Each path is a new rotation, seen through one point. The rows after it are directions, each followed by how far the rotation turns it, in deg/step (0 if it stays put).
Each turn is a multiple of 5 degrees from 10 to 175, or 0.
path 1
[ -9.5  -8.2   2.8 -27.2  33.1 -40.0  -4.9  -7.5 -31.4]
[ 18.4  21.3 -17.5 -38.3   7.6 -22.5  -9.8 -25.2 -25.9]
[ 13.9 -26.7 -14.4 -18.0  10.1 -13.1 -31.6 -38.1 -20.7]
[  5.4   6.5  17.0  -7.5  17.3 -41.1 -40.8 -17.9 -15.8]
[ 38.5  24.0 -18.8   5.7   1.1 -24.8 -27.7 -25.5 -13.7]
[ 22.4 -26.2 -17.0  28.3  19.2 -26.3 -24.1 -19.4 -17.3]
[  9.8  11.8  -0.7  16.6  29.9 -50.2  -7.9   4.5 -23.3]
[ 29.4  12.6 -39.4   1.3  16.6 -26.5  12.2 -11.3 -28.6]
[  1.5 -34.0 -23.1  -6.2  31.6 -26.4   4.3 -12.6 -32.0]
[ -2.4  13.3  -0.3 -31.8  27.7 -41.9  -1.3  -6.6 -30.7]
[ 22.2   4.6 -28.3 -35.5   5.2 -12.9  -9.8 -33.4 -25.9]
[  1.9 -28.9   0.8 -17.4  18.0 -23.4 -35.8 -31.6 -20.9]
[ 15.1  24.8  10.2 -12.1  10.8 -39.2 -36.3 -19.1 -16.0]
[ 38.5   3.5 -26.1  10.8   1.3 -17.6 -29.3 -32.0 -13.9]
[ 11.8 -21.8  -2.4  27.5  26.3 -36.9 -26.3 -11.6 -17.4]
[ 20.5  26.5 -10.2  12.9  22.8 -46.6  -3.1   2.1 -23.2]
Directions:
[ -9.3  -2.4   6.9 -34.6  -5.6   8.1  -8.4 -13.7  -1.7]	40
[-11.4   1.6   7.4   2.7  -6.4  15.1  15.3   2.5  31.4]	0
[ 15.0  33.4 -10.2  -8.0 -11.0   1.5   7.5  -0.2   0.2]	125
path 2
[ 26.4 -44.5 -19.6   5.4  24.7 -12.1  -4.7   2.1  -0.5]
[-21.0 -33.2   7.0   1.1  20.3  -5.7 -40.6 -17.6  -2.3]
[-30.8   8.6  13.7 -15.1  -7.9  24.9 -37.7   8.1 -19.0]
[ 14.4  38.1 -16.7 -21.8 -15.4  12.5 -14.0  18.7 -24.0]
[ 33.0  25.6 -13.9  -2.5  -7.9 -42.7  -1.7   1.6  -5.3]
[  4.6 -10.2  33.1   3.7  -0.1 -49.1   7.9   5.2  10.1]
[ -9.6 -23.4  40.3 -18.4  22.9   3.9  19.2  20.0   0.6]
[ -4.1  -2.7  -8.3 -16.5  46.8  27.7  12.9   2.6 -21.9]
[-18.3  15.1 -34.8  21.6  25.7  -3.9 -10.9 -10.5 -27.6]
[-29.7   2.1 -16.0  28.8 -25.9 -21.2 -13.9  20.3 -16.2]
[  5.9 -24.7  -5.5 -13.5 -40.5  -7.9  -0.9  36.9  -6.4]
[ 39.2 -31.5  -2.6 -34.5  -4.0  -6.4  -6.3  -6.8  -9.4]
[ 17.4  -7.0  26.2  -5.5  22.9 -10.8 -28.7 -34.7 -14.7]
[-13.2  27.3  39.2  12.6  17.4   7.6 -26.2   8.6 -11.8]
[-3.5 37.5 -3.5 -6.3 13.3  7.6 -0.6 47.4  1.1]
[  3.3  13.8 -37.7 -18.6  12.8 -33.1  16.6  19.0   7.6]
Directions:
[-13.0  -0.2   6.4  18.0   1.5 -24.0 -11.5 -20.9   2.4]	95
[ -8.6  11.5 -14.6 -13.1 -27.9 -14.0   8.9  -2.1  -6.5]	60
[-15.7 -20.8 -17.1  15.6   3.5   5.1  17.5   1.6 -11.3]	40
[  0.8   4.3  -2.4   9.2 -11.7  17.8  11.2 -17.6  26.3]	0
path 3
[-11.9 -30.0  30.2  14.0  25.2 -19.5   8.7  20.7  -9.2]
[-33.9 -26.7  28.3  15.7  16.7 -13.8  -7.7 -15.0 -10.2]
[-30.3   2.4  11.4  13.5   9.8  -4.8 -12.1 -39.0 -26.0]
[ -7.2  27.2  -4.5   0.3   8.5   3.9 -11.7 -26.1 -45.2]
[ 11.9  16.8 -10.8 -16.2  10.6  14.2 -11.7   9.1 -49.1]
[ 11.0 -17.5 -10.5 -15.6  11.5  29.0  -5.6  29.2 -33.8]
[ -7.7 -36.3  -3.9   4.3  12.2  39.9   8.7  21.1  -7.6]
[-22.5 -15.8   3.6  29.8  15.4  39.5  15.3   2.3  10.4]
[-19.7  23.1  10.4  41.8  21.2  22.3   3.0  -1.9  11.5]
[ -2.4  33.8   8.5  36.2  19.9  -3.0 -25.9  10.1  -1.3]
[ 13.7   7.2  -1.4  27.8   5.3 -17.1 -41.8  18.0 -18.7]
[ 20.5 -27.4  -5.9  26.8 -11.7 -13.1 -25.7   8.2 -29.9]
[ 20.1 -34.3   5.7  24.3 -16.0   2.4  11.5 -10.7 -32.1]
[ 17.7 -13.5  29.0  14.8   3.9  13.8  32.4 -19.4 -24.3]
[ 13.6   5.1  38.5  -1.4  34.2  14.4  16.7 -15.9 -10.1]
[  3.9   1.7  18.1  -8.6  54.4   5.8 -14.6  -9.7  -2.0]
Directions:
[  1.0   6.2  -6.0 -20.8 -20.1 -11.1   5.5  -1.8  25.0]	0
[ -6.2 -33.1  -5.2  -4.2  -0.4  -0.4 -21.2  -0.6   7.7]	70
[-27.6   8.0  -9.6 -13.9  -4.3  19.0  -2.8  10.9  -8.4]	25
path 4
[-30.2 -24.3   7.4  34.8 -17.8 -12.7   7.5  26.0   4.3]
[-41.9 -20.9  19.3  -0.7 -21.6 -19.8  15.7   2.3 -18.8]
[-12.7  -4.8  23.6  -7.3 -14.3 -46.0  27.2  12.2   6.8]
[-24.3   7.2  21.1  31.2  -8.8 -28.4  18.8  -2.9  26.0]
[-55.6  13.2   3.2   1.3 -12.6  -9.7  12.7   3.0  17.5]
[-30.0 -12.0 -12.1  -6.2 -20.7 -24.6  10.4  31.3  25.3]
[-24.9 -36.6   1.3  25.1 -25.3 -22.0   4.4   3.4  14.7]
[-37.5 -23.0  15.5 -10.6 -21.5 -24.1  14.8 -21.3  -0.6]
[-12.2  -4.1  14.8 -15.7 -11.5 -41.6  23.3  -4.3  31.1]
[-24.4  -1.0   7.9  22.7  -6.2 -16.9  12.7 -10.9  47.0]
[-51.8  -7.2  -7.8  -9.2 -11.4   2.3   6.5  -4.6  30.3]
[-19.3 -33.2 -11.0 -18.7 -16.7 -16.5   8.0  19.2  32.4]
[-12.0 -48.1   9.3  12.6 -15.2 -14.0   6.9 -11.3  24.5]
[-27.6 -24.2  22.2 -19.1  -6.0 -10.0  18.0 -31.1  16.1]
[ -7.6  -6.0  15.4 -23.0   4.1 -19.9  23.2  -3.5  46.0]
[-20.1 -13.2   6.4  15.6   5.6   7.3  10.0  -4.5  53.7]
Directions:
[  0.0  31.3   9.8   1.5  12.1  -2.9   8.3 -10.4  16.7]	65
[ 12.8 -12.5  10.2 -10.1  20.0  26.6   2.9   0.2   7.0]	10
[  0.3  -7.3   4.2  36.5   0.3   8.1  -6.0 -13.1   3.9]	120
path 5
[-22.6 -27.7 -13.1 -12.3 -36.8   2.5  -6.8   1.0 -45.8]
[ 12.0 -24.5   8.3  42.3 -13.1   5.7  28.0  37.2   7.5]
[ 15.5   4.2   7.3  10.7 -48.2 -19.2 -33.3  -3.5 -28.9]
[-11.3 -43.1  -4.3  -2.5 -13.5  17.6  28.7  25.5 -33.2]
[ 38.7  -9.2  11.1  47.5 -24.5  -9.9  -8.5  14.1   7.6]
[  2.1 -13.2   4.4 -21.0 -39.3  -8.3  -2.7  -5.8 -53.1]
[ 21.4 -45.7   3.6  25.4   5.6  12.4  19.5  36.5  -4.8]
[ 37.6   0.3   7.3  19.2 -40.7 -24.6 -13.7 -21.1 -16.8]
[  4.0 -35.6  10.1 -26.6  -5.7   2.5  21.3  24.0 -44.7]
[ 43.1 -35.4  -1.2  41.6  -2.1  -8.4  -5.7   3.7  10.7]
[ 19.7  -1.9  15.1 -20.9 -33.6 -29.3  12.1 -17.8 -39.9]
[ 19.3 -51.2   6.0  -2.1  22.1   0.3   3.9  36.0 -13.7]
[ 38.0 -16.8  -4.3  26.3 -22.2 -32.3   0.5 -34.6  -0.2]
[  9.2 -17.1  24.0 -36.4  -1.0 -25.2  19.5  19.2 -37.9]
[ 27.9 -52.7 -11.7  24.3  17.7 -15.1 -15.9   2.5   8.8]
[ 17.5   0.1  12.0  -6.4 -23.3 -45.8  28.5 -27.6 -17.2]
Directions:
[-13.5 -22.1 -11.4 -14.8  12.3  13.2 -11.8   8.1 -11.9]	135
[ 13.1  -0.9   7.3  12.6  12.8   0.0 -22.8  20.7  14.0]	145
path 6
[-24.5  28.4   3.0   3.8 -45.3 -23.3  13.9 -21.9 -21.3]
[ -7.5  17.8 -28.8 -29.6 -45.9 -25.0  16.9   5.7   4.7]
[  0.2  39.1 -25.7 -15.3 -35.1  16.9  -4.5  36.2   1.9]
[ -2.1  41.8   7.2   1.1 -35.5  18.2 -17.8   5.5 -37.7]
[  2.3  13.0  -5.1 -28.4 -42.0  -9.6  -7.5 -31.4 -35.6]
[  4.6   9.5 -38.9 -45.8 -31.6  11.8  -5.3 -13.9   4.8]
[ -8.2  34.7 -26.7  -9.7 -19.6  49.6 -16.1  -2.5   5.9]
[-24.6  34.1   1.7  11.0 -26.6  26.9  -8.5 -37.6 -20.6]
[-24.9  12.3 -16.8 -13.5 -37.3 -11.9  15.0 -46.4  -2.3]
[-21.2  23.2 -40.3 -17.5 -32.9   2.9  18.3  -0.9  28.8]
[-22.9  49.7 -13.3  14.3 -29.9  21.8   3.9  19.6   5.4]
[-19.3  37.8  10.7  12.1 -42.6 -11.1   4.1  -7.9 -31.2]
[ -4.1  15.1 -16.7 -30.0 -49.5 -31.7  12.2  -6.5 -15.4]
[  6.2  26.1 -33.4 -34.5 -36.4   8.9  -3.6  25.8   4.5]
[  1.2  41.5  -5.3  -5.0 -29.3  35.2 -22.7  12.3 -25.3]
[ -4.0  21.4   3.5 -14.4 -36.0   7.7 -14.4 -35.8 -40.1]
Directions:
[-15.4   4.4   6.7  -8.4  18.3 -16.6 -25.1   2.8   8.4]	0
[ 12.9   4.3   6.9  -5.9 -10.2 -16.9  -1.4  28.6 -14.6]	35
path 7
[-28.4 -23.7  14.8  10.4 -13.5 -20.6 -45.3  24.5  -1.7]
[ 10.2 -16.8 -24.6  -3.4 -11.3 -13.5 -49.9  10.6  32.5]
[ -5.7 -19.4  32.2 -15.6  -2.2   2.1 -46.5  30.5  14.3]
[ 27.8 -26.7 -16.4 -38.0   4.4  -3.5 -34.6   9.8  20.9]
[ -3.5 -12.4  31.7 -52.5  -9.4  -1.9 -23.7  19.2  -1.9]
[ 11.9 -30.7 -23.8 -49.6  -3.4 -23.3 -13.7  -1.2 -10.9]
[-25.1  -0.8  14.0 -43.1 -33.1 -26.0 -14.8   7.7 -15.2]
[-13.0 -32.4 -31.5 -15.4 -13.4 -40.1 -20.3   0.1 -18.4]
[-32.2   4.8   2.5  -6.7 -40.0 -29.4 -36.4  10.5   5.6]
[ -9.4 -38.3 -19.7  13.0  -2.3 -26.8 -43.4  15.1   2.3]
[ -7.9   3.2   7.6  -6.6 -25.9  -7.1 -51.8  18.8  33.3]
[  9.5 -42.6   3.1  -9.6  15.0  -4.7 -44.2  24.3   9.9]
[ 14.2   0.2   7.6 -44.5 -15.6   2.4 -36.1  13.2  29.8]
[  6.7 -40.7  12.4 -43.9  11.6  -7.7 -21.2  17.2 -13.9]
[  5.4  -0.3 -10.2 -59.3 -26.2 -17.5 -15.7  -1.2   4.3]
[-22.1 -32.7   7.0 -32.7  -9.7 -29.0 -13.1  10.7 -32.8]
Directions:
[-11.4   5.4 -17.1  -5.3  -1.0  26.8 -14.0   5.4 -16.3]	0
[ 18.1  -5.7 -33.2  -0.7   4.0  -4.7   0.6 -10.8   8.4]	170
